Rotation paths and how fast each direction turns (deg/step):
Each turn is a multiple of 5 degrees from 10 to 175, or 0.
Each row of a path follows its step; steps can be skipped.

step 4: [-21   2 -62 -22  35  14 -22 -13  61 -21 -37 -16   8  -5  42 -24  16  29
   5  32  15  -2  18 -57 -16  -7  13   2   0  -2   3   6 -21  44  12   4
  19  25   3 -25 -25  -2 -20 -13]
step 5: [ 41 -28 -32 -13  21 -27  44 -12  15 -24 -22 -11 -19   0  27  -8  18  48
  29  52  -2 -13  -9 -24 -28   9  -1 -18  38  26  15 -16  37  20  46 -13
  19 -15  -2   8 -26 -11 -25  18]
step 6: [ 12 -10 -15 -22 -11  19  12 -18  25  -6 -25 -35 -39  22  33  21   9  63
  33  46 -23  14  -1  10 -39  25  13 -18 -18 -27  15   8 -28   2 -20  33
  10   6 -21  25 -59 -11 -21  -6]
step 9: [-11  18 -53  -2  -3  13 -20   8  25 -27 -17 -35   9  14  41  21  36  49
  -4  38 -38 -14  21   0 -34 -18  22 -11 -17 -35 -40  -2  10  29  23  41
  20  16  -3   2 -29  -5  29  15]
step 11: [-11 -27 -26 -12 -13 -11  18 -36  16  16  -7 -42 -31  30  35   1  14  83
   2  26 -20  41 -36 -28 -26  -7 -26  16 -36  -4   6 -47  -8  -2   3   2
  23  20  -4 -10   7  16   0  -4]
step 12: [-20  21 -24 -11   4 -19   5  26  16  -5   0 -34  28  29  34  18  25  64
   1  49   3 -25 -41 -13  13 -19  -5  16  13 -29  -8 -38  40  -9 -20  42
  33 -11  -2  22 -26 -15   4   3]
step 14: [-50  11 -27 -14 -24  38  -6   4   3 -28  18 -62   8  19   8 -21  -7  54
  -7  11 -19   2  10 -23 -33  -4 -21  31 -23 -48   3 -32  10  12  38  -2
  37   2  13 -32  -4  21  21  -2]
step 15: [-33  14 -11 -30 -30 -52  32  18   4 -22   6   7  34  -6 -11  -8 -16  52
   7  42 -27 -21 -10 -37 -16 -11  -6  -2   8 -14 -30 -36  51   1   4  18
  13 -26 -17 -39 -20  27  23  27]
Directions:
[ -2  -1  -8   1  -2   7 -12   1 -14  -4  -2   4  -2  -7   3   2  -2 -10
  15  10   6  -7  10   3   0   1  -4  -6  -6 -15  -5   6 -18 -12 -15   1
  -4   3  -6   8  -8 -11   5   6]	110
[  0  -2   4  -1  -6   5  -8   8  20   4  -8  -3  -6  -1  12   0 -17   0
 -10   7   9  -6   1  -1   2   7  -1   1   7  -7 -15   9   3 -10   2  15
  -2   0   2  -3   4   6  10 -14]	135
[ -1  -6  14   2 -15   5  -1  -4   5  -5  -5 -15  -2   9  -5   6   3   5
  14   2   0  -1   4   8  22  -2   0  -1  -1  -8  -3  -2  -8  12  11  -3
   7   5  -9  11   9  10   0   4]	130

step 0: [-11 -29 -18  -5   6  -8  16  18  -6  52  24   6  33  10  18  24  28  -5
 -18 -26 -53  28   9   5 -28   5  38  -2 -32   6  12 -36 -48   1  21  12
   6  51   3  -9  18  -5 -16  12]
step 2: [-24   0   0  -8 -37 -13  24  53  21  -8   8 -12  61 -18  32   2  13  -8
 -15  -4   2  16 -61 -11  20  31  12  -5 -46  26 -23 -23 -22  -7  21 -14
  10  38 -18   7   8   1   9   7]
step 5: [-12  11 -34  -8   0   3 -30   9 -14 -42   1 -27  23  -8  20  26   2  17
  -3 -26 -12 -56  10 -21 -29  30 -22   4 -26  34 -45  12 -45 -31  23  -3
  -1   7   5 -32  16  24  27 -11]
step 6: [-19  31 -37  10 -25 -26 -15  28  27  -2   6  37  28 -24   5  27   1 -29
 -14   0 -28   0 -11 -25 -25 -41  -8   0 -10  -1 -47  29  -9  17  12  23
  31 -20  58 -16 -11   8  -8 -25]
step 8: [-33  30 -13 -25  -5  -2   2  17   4 -31  -3   1   7  30 -12 -17  -2 -28
 -14 -13 -35 -32   5  26 -29 -34 -13  36 -16 -15 -18  -5 -35  14  45 -11
  68  10  20 -18 -13  -7  -1  20]
step 9: [ 24  -8   1  11 -14 -37  14   4  10  16   2  24  39 -18  11 -21  13 -25
  -3   1 -34 -59  27  10 -39   1 -21 -16  51   4 -12 -20 -22  36  -4  19
  24  -5 -16 -54 -12 -21  21  -5]
step 12: [-15 -26  -9  28 -30 -14  30  16  48  28 -11   2  11  29  17   7  37 -48
   7  14  -6 -54  28  -7 -17 -14  33   2 -31 -20   8  17  28 -20 -13 -33
  22   0 -32 -12 -12 -23   4  -7]
step 16: [-13  29  30  17  25  -2  15  13 -31  32  56   6   9  16  15  34  -5 -36
 -18  -2 -31 -10 -36  -7 -23  -2  20  20 -15 -50 -20 -44   7 -22  -6 -24
  20   9  19  41   1 -17   5 -14]
Directions:
[  0  -6  15   6   3   2 -11  13  -7   6   9  -6   4  11  10   7  13   2
   6  -2 -12  11  -1   1  13   5  14   4 -10   4   3   0   2  10  -9  -7
  -9   4  -5   4  -2   0   5 -10]	25
[  5  -4   8 -21   5  -1   4   5  -2   7  -4  -3  19  -7   0   3   8  -7
  -1  -8   6   4   1   3   0  -7  -4 -10   7   6  16  -4  -3   1   9 -17
   2 -10 -10   1 -10   1  -8   6]	40
[  1 -14  -3   6 -14  -4  -5  17   2 -11   5  -4   0  -7   2 -13   8   2
   1   5  -5  -4   0   5  -4   0 -12  -4  -4  -3   5  11 -12  -5  -8  -1
  17  -4  -8  12   3  13   4  -1]	115
[  8  -9   6  -6 -10   0   5  -3  -1   2  -4   6  -7   3   0  -6  14  -3
  17  -5  -2  -9  -2   5  -1  -6  -3  10   4   4 -11  10  -2   7   6  -9
  -6 -12  14   1   8 -16  11   8]	20
[  5  -4  -7   4   2  19   3  15 -19  -3  -1  -7   1  -5   2   9  -9   5
   5  -8   6  -9  -2  -6  -2   5   3   4  12  -7   7   9   3   0  -5   4
   9  -5  -5  -7  -4 -18   2  -9]	175

step 0: [ 57  31 -37 -29  -6  -9  11 -20  35 -27   5   8   7 -29 -33   0  24  -5
  11   4  49  14  41   9 -10  13 -23 -16  12  -7 -39  -9 -70  38  -4   7
  10 -19  21   7  35 -23 -31   1]
step 1: [ 43   3 -13 -11  11  -5 -26  30  16  40 -57   3 -47  20   8  -7  -8  25
  26 -29  25  -1  44 -16  -3  27   6 -11  -5 -14  32  38  -2 -11   2  -4
  15 -29  -3  28   8 -81  -6  -2]
step 2: [ 37  38 -39 -48  18  14 -19  -6  23  13 -11  -9   7   9  16  33  -4 -27
  11   6  13  17  -1 -42   0   9 -47  -3 -38  -3  44  32  -3  44  42  10
  24  38 -24  38 -12  36  -6  -5]
step 3: [  4  14 -17 -21 -24   3 -19  22  -1  17  11  19  14  41  19 -16 -13 -10
  66  37 -10  32  23 -35  -6  30  10  19 -12 -15 -47  35   6 -48   9  51
 -19  28 -41   2  28  -2 -14  10]
step 5: [ 33  44 -15  19 -18 -28   3  21  65 -23  45 -34 -53  -3   9  14   1  -5
  16  23  14  13  42  -7  -2  -1  -7  29  16   5 -44  -1 -37  15  17   0
 -22 -22   3 -33   3 -16 -39  16]
step 10: [-34  17 -12  15 -28   5 -47  15  62 -28  28   1 -30  -2  34  21   6  13
  28  36  35  -4  43  27 -40 -14 -36  -4  21   7 -18  -5 -18 -27  20 -11
  20 -42  -1   6 -17 -11   6  40]
step 13: [ 21  34 -49 -40  35  33 -26   1 -25  58  -1  34 -11  -6 -16  28 -49   6
   0  12  37   9   9   2  -8 -24  16   7   2 -17 -16  12  22  16  14  17
  33  19 -21  -5  20 -56  20  16]
step 14: [ -6  13  -1 -35  18  -9 -36  -6  27  12  42   1 -24   3 -12   9  27 -23
  -7  20 -23  -5  44 -24  26  32  21 -18 -26 -23  13   5  14   6  38  43
   6  45  18  55  10  -9  -1  67]
Directions:
[  6   9  -5  -8   2   2  14  14   4  16  -5   1   7  -8 -15  -9  -7 -11
   2   1   0  -6  -1   5   3  -1   1  -2   7   2   5   0   6   8   5 -13
  -6  -8  19   4   3 -10  -7   5]	60
[  7   2   1   6   3  -7   0  -1   0  -8   8  -1   9  -4 -10   7  20 -11
   3   7  -7  12   6  -8  19   4  -9  -5   4   5   0  -5  -6  12   8  13
 -10  -8   5   2  -3   4   7   3]	155
[  3  -1  -2  -7 -23 -16   6   9   3   4 -14  -2  -3   0  12   0   0  -5
   0 -13  -2  10  -3 -12   1   6  -6   2  -1   6  -8  11  -7   2   8  -4
 -10   6  -4  -5  -1   3  -9 -12]	20
[ 12  -5   0  10  -9   9 -12  11 -15  13   5   0 -14  -5  10   9   7   3
  -3   0  -2  -3 -12  -4  -2 -12  -8  -4  11  -8  -2   1  -5   0   7  -4
   0  -2   8   9  -7  -7   8   6]	120
[ -4  -1   0  -2  -1   1  -2   1   1   0 -18  12  12  -4  -4   6  18   3
   5   2   6  -1  10  13  -7 -16  -7 -10  -6 -10   7  20  -9  -3   1  -1
   2  -8  -5   3   3   2  -4   0]	35
[ 11   8   1  12   8   1   6  -9 -10  14   8   5   3   3  -4   9  -2   3
  13  -5   7   1   3  -1  11 -11  16   3  -2   1  -2  -3 -12   2   3 -12
  -8   7 -14  -9   1  -1  -9  -6]	170
[ -1  13  15   5 -18   1   5 -11   2  -5  -5   7 -13   8   2   2   1   5
  -8   7  16 -14   4  -2  14   6   2  -9   0  -2   2   4   9  12   5   1
   3  -6   0   1  -4  -6  -7   7]	80

step 0: [-38  10   7 -12 -25  12 -32  83  27 -18 -24   6  12 -42   3  12 -12  16
  -7 -25  -2 -28   5  19  30  -8  20  38 -18  16  31  45  19  -9 -42   2
 -10 -20 -26   0   2  41  -7  36]
step 2: [ 11 -39  -8   8 -13   0   9 -28  -3  16 -25  -4   9  12  12  27 -37 -12
  15  15  49   4 -28  28  22 -42  39  31   2   5 -15 -19  44   7 -45   9
  66 -55  27   8 -15   9  -5  -5]
step 4: [-26 -40  -3  32  11   6  22  24 -26 -20  33  12 -14   1  12  32 -67  16
  -4  16  -6 -54  39 -25  26  13   2  -5 -15  -2  39   4 -16  20 -65 -11
  -9   6 -32  30  13   4 -32  11]
step 5: [-42  13  -5  18   0   5 -12  20 -10  -4 -31  28  37  -5  18  10 -16  -4
 -44  -2  12  -7 -13  34  24 -31 -12  44  12 -25  23  28 -10 -24 -58 -45
 -27  -9 -16 -16  13  54 -38 -35]
step 6: [  0 -16 -20   0 -20 -34 -23 -11  22  31 -38  14  12  23  12   1 -55 -14
 -13  -3  -2  21 -30  42  34  39 -47  -4  -9 -16  16   8 -14  49 -39 -18
  12  -9  30  12 -28  46  46  -3]
step 7: [  2 -28   8   0 -36  10 -24   9 -16  47 -14  10 -28   9 -36  47 -35  44
 -36   1  -6   7 -28   6   2  22  29  19  16   0  16  -2  36  22 -49  59
  31 -53   8 -13   7   9   4  17]
step 9: [ 21 -44  15  51  31   1  27 -50 -27   6  21   3   6  18   2  11 -23   3
   7  22  29 -33  15  13  21  10  -2   0  -1 -26  26 -27  -9 -16 -72   1
   2  42 -15 -16 -26  37 -14 -40]
step 13: [-11  16   5 -15  -7   6  -2  -2  15  30 -34  -9  -3  15  15  -9  10  -2
 -10  34  31 -11   4  37   6 -16  10   4 -28  23 -13  22  12 -47 -48   4
  32  -2   9 -50 -68  61  32 -45]
Directions:
[  0  12   2  -9   1   3   3   7 -11  12  -3  -8  -2  12   1   5  -7   3
   6  -4   3  -4  -6 -11  -5 -10   9   7 -12 -19   4  -8  16   1   5   0
  -3  -9  -5   1   8   7 -10  -7]	140
[  1   1   3   1   5   1 -11 -13  -7  12   6  -8  -6  -3 -11  -2   1   1
  -6  -4  -2   4  -2   3 -10  13   2  -7  -7   0   0   7   1  -5   9   6
  10  23  -9 -14   1  14  -1  -7]	20
[ -4   8  -5  -5  -4 -12   6   0   2  -7   6  -7  -4  12   4  -3  -2   0
  -5   7   3   6  -1 -17  -6  -3 -18 -14 -15   0   0   6  -1   1  -3   1
  -9   5   5   7 -13  11  16  -1]	145
[  2 -14  -5 -10   8  -7  10   2  12  17  -4   6   7   2  -6  -5  -1   2
   9  -1   4  -5   2   3   1  14  -4 -13   0  -4   3  -2   2   0   7 -10
 -11  -7 -22   0  -6  -4   6  -4]	140
[ -9  -9  11  -7   2  12   9  -7   4   9  -6 -12   0   8  -7  -3   6   1
   7   5 -13  12  -3  -3   1   1  10  -4   2  13  -2   6  14   4 -10  -7
   1  -6  16  -6   3   1  10   1]	65

step 2: [  1   4  -1 -29  31  35 -17  18  28 -32 -21  17  10 -16 -25  10  -9 -14
 -40   7  35  32 -22  18 -29 -11  26 -44 -37  16  16  -9  -7   5 -17 -22
  37  -7  -4 -30 -35  16   5  26]
step 5: [-33  29 -10   0   1  45 -25  22  19  -5 -12  35   3   3 -24 -42  -5   3
  24  15 -45  20   2  59  -2  -9  34 -17  15 -10  27  18 -42  19 -23   1
  28  15   6 -12 -23  -5   6  -5]
step 6: [ 35  38  25 -17  16   3   9  31  15  10 -34  29   0   5 -17  -8  -2   4
  -8 -22  10  -4   1  33 -29 -19  32 -24  -7  22 -45  39  41  -2 -14 -34
  10  51  -1 -28  -9  17 -14  24]
step 8: [  9   4 -11  14   1  33  10  -8  38   3 -59   0   1  16 -68  13 -31 -20
  27  -7 -28  -4 -12  -8   9   5  -4 -38  54  16 -11  33   6  12  26  -6
  18   3  12   7 -21 -28   7  19]
step 9: [-23  14  36 -22   6  17   6  -7   5  40   0  26  27  17 -36  26   5  29
  58   4   0  14 -16  23 -13 -29  26 -27 -10  12  20  17  -2  18  -7  34
   5  -2 -11 -53 -37  23 -12  21]
step 13: [-10   0  25 -28  -1   4  -9   4  11  33  -6  20 -12  28 -20 -19  23 -30
  29 -33   4  26   1   0 -32   3  57 -43  12   7   9  13  12  36   4 -21
  44 -44 -16 -14  25   7  12  31]
step 14: [-45  -1  17 -34  46  14   1   3  20 -24 -11  33  -4 -17   5 -12 -15 -20
 -13  -5 -25  32 -36   0 -30  -8  -1 -40  -8 -22   3 -28   4 -17   4 -17
  42  39 -14 -36 -33 -17 -28  23]
step 15: [  6  42  40  32  -1   8  -1 -12  37  24 -23  20 -33 -14   3   6  -5   1
  13 -45   9  22  29 -32  16 -10  19   9  16   1  -6  21 -11  -7  47 -40
  28  24 -22   0 -26  -3 -46  22]
Directions:
[ -7  -5   0  -1   3   0   2   0  -3  -2  -3   4  -7   3  -2 -22  -6  12
  -8   9  -2 -11  -6  -3  13   7 -11 -19  -2  -3  -9   3   1  -9   3   1
  -7  -4   7 -16   8  -1  -8   3]	175
[  3   0  -1 -11   0   0  10  -2   7   5   6 -12  13  -2 -18  -9   5 -11
   7  -3  -5 -15   1   1  13  -3   1   2   1   6   4   1  -2  -3  -5  -9
 -17  14  -5   4  -7   1 -11  -1]	35
[  1   6  -3   6  13 -12   5   2 -10   0   3  -2  -1   5  10  -1  22  -7
   8  -9  -1   1  16  -5  -7   1   2 -15  -7   2   8   8  12   0  -1   8
 -13   1   7  -5   6  -5   3   3]	115
[ 11  -4 -11 -14  -6  -4  -9  -5  -1 -10 -11   3  11  16  -6   1  -6  -9
   2  -8   4   0  -7 -13  -5  12  -6  -7 -11   1   5  -1   7   4   6  -6
   2  -5 -15  -8   3  -4   5  -3]	65
[ -7   5   0 -17   3 -14   4  19  -3   6   6   7   2   2  -7  -1  -8   6
  -6   4  -7  10   6  -1  14   9  -2   4 -10   5   5   3   9  16  -1   4
   7   0   5   9  -3   6   6  12]	95

step 0: [ 18  28  -6  -5  15  -6 -34  -3 -13 -26  -5 -30  25   5  14  81 -13  24
 -24  31 -11  29   9  -1 -47  33 -14 -36  -5  -5   7  27  23   0  11 -17
  -3   2  15  23  24  40 -10   4]
step 3: [ 21  -4  29 -12  -3 -29   9  13  -8   9  37  11  39  23   1 -29 -30 -50
 -13  23   0  23 -23  -1  54  15  14  -2 -39  13   2 -48  20  25  -5  -7
  33  32   1 -29 -13  29  -8 -18]
step 5: [-29 -47 -45 -33 -13  19  37   0 -20 -16 -35  -6  23  29 -20 -41  -3  16
  -7 -24 -14  28 -35   9   5  10 -32   1 -15  -3 -35 -14 -33  25   6 -13
  24  34   7  35  -3   2   6  11]
step 9: [  4  29  -3 -12 -37  -7   9  15 -43  -6 -17 -19  30 -22 -31  50  26   1
  -3  -5 -39 -19   8  14 -15 -23 -23  20   3   0  12  21 -18  36 -45 -22
  13 -17  -8  26   9   7   5 -62]
step 10: [  4 -13 -17 -17  37  11 -50  19  -9   7  11  -6   5 -10 -10  -2 -40  14
 -37 -16 -12 -55 -32 -15  20 -40  35  19  24  -8  15  -5  -1   9 -32  -9
 -32 -34  41 -13 -25 -10 -14 -19]
step 13: [ 34  -7  -4 -36 -31  29   9   4  39 -10   0 -16  18   9 -35  27  48  -4
 -55   4  18  22  12 -19 -20  14 -17  21   2 -34 -26  38  -5 -26  20  -4
   6  24  35   6 -26  28  10  13]
step 14: [ 17  -3 -22 -32 -48  19  60   5   2  15  -6 -35   2  30  34 -43   3  46
 -17 -37  12 -18  15 -19  23 -11  36  20  -9  -1  14 -25  -2  -7  14  -2
   6 -21  -3 -26   0 -11   0  32]
step 15: [ 42   6  30   6   1   9  -5  16  32 -11  -2 -17  22  -7  37 -38  37 -55
   1   2  25  18   6 -11  27  15  -1  11  -8  29  -5  27 -31  34  33  25
 -34 -32 -18  10   2 -43  26   4]
Directions:
[ -7   8 -10   5   9 -13  -4 -16   0   4 -11   2  -3   4  -3   6 -14 -10
   5  -6   0   5 -10   7   0  -1  -3 -15 -10   8  13   5   8  -1   4  -1
   7  13   1   0   9  10  -3   6]	10
[ -2  -6  -3  -5 -11   5  -6  -6  -5   5 -15   1   1 -10 -13  -1  10  -4
   2   6   6   4   2  16  -3   2 -10   6  10   1  -4  -5  14   9 -13  -7
 -13   7   5  -9   6  -5   6  11]	95
[  0   1  -3   1   5   4  -2   2  -8   3   8   6   0   5  -3   9   3   5
   5  -1  -5  -9  -3   0  -4   6 -11  -1 -10   8   8 -11   6  -6   2   8
 -14 -16   8   8  15   1  23  -8]	40
[ -7   8  -3   0   3   5  -2  -2 -11   7 -14   6  12   4   8  10  -1  10
  -3 -11   2  -2  -1   6  12   0   0  13  10  10   0   5  -9  -2  16   7
   2   3   9 -13 -11  -9   5  -4]	85
[  8   6  -3   0   3 -14  -4  12  16   1  -1   3  -2   5  -2   9   6 -18
   2 -16   6   0   2   5  -7   1   1  -3  24 -10  -6  -4 -10  -5   2   6
  -1   1   1  -1   9   1   8  -3]	160
[ -3  -3 -11  -7  -8  17  -7  -8   8  -9  -1   7 -14  12   2   4 -10  13
   6   8  -2  11   6  -6 -12   4  -7  -9   9  -2  -8  -1  -4  -3  10   1
   1   3   1  -3  -7  10   8   7]	55
[  0  -2   5   6  12   7  -1  -1   0   9   2  -2 -10  -3   6   8   2 -12
  10  20  -4  11   5   6  15  17   9   9   4   0  -4  -5   4 -11   1  -8
  12   4  -1  -1   4   0   6  -7]	85
